Each path below is one point turned by a fixed rotation once a step. After each direction that follows a path, write how fast that rotation turns it, in deg/step (0 if it stays still).
Each turn is a multiple of 5 degrees from 10 to 175, or 0.
Each row of a path follows its step; steps can be skipped.
Path 1:
step 0: [-26  -8  -4  -8  13  -2 -23  -9   9  10   0   0 -15   1  -7  -8 -40   4
  -4   6   0 -15   9  14  30   6  -8 -24]
step 1: [ -5   5 -17   0 -27 -17  16   3  12  -1 -13 -29   2  16   2 -30  -8   7
 -12 -10  13   4  -3   5   8 -37  -2  -1]
step 2: [-14   8 -25   0 -16   6  27  -3   3   6   2  15  -7  -8  10   2  14   9
   2   4   5  -9   3  21 -36  13  25 -27]
step 3: [ 11  17  18   4  -1   8   0   2  46   3  -9  -6   3  -4   7  15  34 -21
   3   5 -22   7 -12   6   7   6  -3  -6]
step 4: [ -6 -13  31  40  16  10  -5  11   1  -8  -5   4  14 -13   4  26 -29   3
  -6   0   0   5 -10  -4 -20 -10   2   2]
step 5: [ -4  20  15   3   0  -3  10  14 -11  -2   3  -1  14  14 -31   0 -24  22
   5  -5 -16  -4   7  21  30  22  -8  15]
step 6: [  5 -19 -12 -17 -19  12  -8  38 -10 -18 -22 -10  -3   0  -9   4   9  18
   7   1  32  -4   3  -4  16 -11  11   3]
step 7: [-11  -3  -1 -43  -9  -7 -14  -7  11  10   1  18 -26  16   8   4 -15  12
   6  13  -9  -2 -22   3  -6   3  21 -23]
step 8: [  5   7   3   9   9   1  11   1  12   6 -26 -16 -12  34  17 -16   4 -26
  -9 -21 -15   8   6 -16  -1 -20   9 -21]
step 9: [-24   1 -18  25  21  13   5  -2  20   8  24 -15   2  -5   8  10 -15   8
   8  -9   2 -14  28  12 -22   0  10  -8]
step 10: [ -6  28   1  11 -19 -21   6  16  27  -2  14  -5  23  -7 -11   3  15  -8
  19 -15  -2 -20 -21   8  11  -6  -6  19]
step 11: [ -1 -26  19  14 -12   9  20  17  -7 -17  -9  26   7 -32  -9   1  -3  -5
  13   5  12  -9 -17 -10  -3  11  13 -21]
Directions:
[  5  -7 -10   6   0   6   6   4   5   0  -9   9  -1   8  -6   4  -1 -11
  -6  -1  10   1  -2  -4  -1  -9  -5  10]
155
[  4   2   2   3  -2   2  19   0 -12  -4  -3   6   1   7  -4 -10  -3  -1
   2  -7  -8   4   4  -3  -5   9   2  -5]
115
[  4   1   8  -7  -6  14  -7  10 -12   3   4   4   1  -7  -8  -4  -9  -6
   1   3  -2   1   0   4   7  -6   1   4]
55
[ -4  -7  -2  -7   6  -1  10   1  -9  -2  -5   1   5  -3   4   6  -3   8
   5   3   1  -5  -8  -1  14  -3 -14  -4]
60
[  0  -9   8   7  -5 -11  -8   5   2  -9   2   7  -2  -1 -14  -2  -2   6
  -1  -4   4  -5   4  -7   6  10  -6   1]
60
[ -2  -7  -5   8   1  -1  -5  13  -9 -10  -5  -5   5  -6  11  -5   6   1
  -9  -2  -4  -2  -3  -7  -2  -5   8  -1]
155
Path 2:
step 0: [-11  32  -5  11   3  -5  11  31 -31  10  20   6   8   4  16   6  21   0
  -8  -7  30   9  -3  13  14  17   6   2]
step 1: [-20  -4   9  13  -6  19   8  32  -1   9  17  22 -20   0  18 -11  18  20
  -8   4  27  -3 -16  27   2   3   2   5]
step 2: [  6 -15 -10   7 -23  20 -15  31   5  11  -2  -7 -31   4  17 -16  -8  23
   5  -8   2 -11 -17  23   1  -9  16  16]
step 3: [ 16   7 -23  -2 -11  11 -18   1 -15  -5 -25 -20 -14 -18  23  -1 -15  10
  24   5   8   2 -19  15  -8 -11  28  14]
step 4: [ -2   7  -8   2   1 -21   9   6 -16 -12 -43  -4  14 -19  16   7 -13   0
  21  27  25 -15 -16  14  -1 -12   3  11]
step 5: [-22   7  -2   5   9 -34  11  38  -3  10 -29   4  20   9  -9  25  -3   7
   7   6  12  -4 -17  -4  -1  -7   5  17]
step 6: [-19  -9  15  -9  10 -13  -7  33   3   5   8   3   8   9   3  24   7  17
  -5   1  26  17 -18 -24   1  -6  36  -2]
step 7: [ -3 -28  18   7  -8  -8  -6  16   7   7  18 -15   3  -4  12 -18  -3  28
   7  11  26  12 -19 -17  20   9  20 -21]
step 8: [  0 -20 -20  16  -5  -1 -16  -2  13  13   2 -22   0  -2   3  -7   7  32
  35  11  -3   6 -27   5   9  25  -5 -19]
step 9: [  5 -11 -34 -19   1  15 -20  -2   8 -10 -19 -10   8   6   7  22  12  12
  29  10   7 -24 -14   2   7  28  -6 -10]
step 10: [ -3  24 -10 -21  -5  14   6  10   4   0 -26  -7  17   6   7  11  -5  -8
  17  -2  24 -28   4 -22  28  30   1   9]
step 11: [-43  30   5  -1   3   7  17   5  13  33  -9  -9   1   0  18   5   8 -10
  10  -2  26  -8   2 -26   2  12   1   9]
Directions:
[ 0  1 -2 -9 -8  7  1 -2  1 -3 -7 -5 -2  0 -1 -2  0 -5 12 10 -1 -2  6 -6
 -5 -3 -4 20]
55
[  6  -3  -9  -1   9   5   6  -5  13   9  -2  -3  -3  -1   2   1   6  -4
  -1  -3   4   1  11 -13   6   2  -8  -7]
20
[-4  1 -7  3 -6  4  3 -9  1 -4  0 -4  7 20 -2 -4  4 10 -6  3  8  5  7  6
  0  5  3  0]
40
[  6   2   0 -10  -6  -4  -8   1   6   7  15   2  10  -2 -10  -1   5  -5
   6   7   3  -1  -2   1  -1  12  -1  -5]
35
[-5  0 15  6 12  6  1  9 -6  7 12  0  5  8  0  0  2  2  1  0  7 -1  7 -7
 -5 -3 -2  7]
65
[ -3  -6 -10 -10   2   5  -7   3 -13  -5   3  -8  -1  -2   2   7   2  -6
  -6  -6   6   9  -2  -3 -11   1  -3  -4]
120
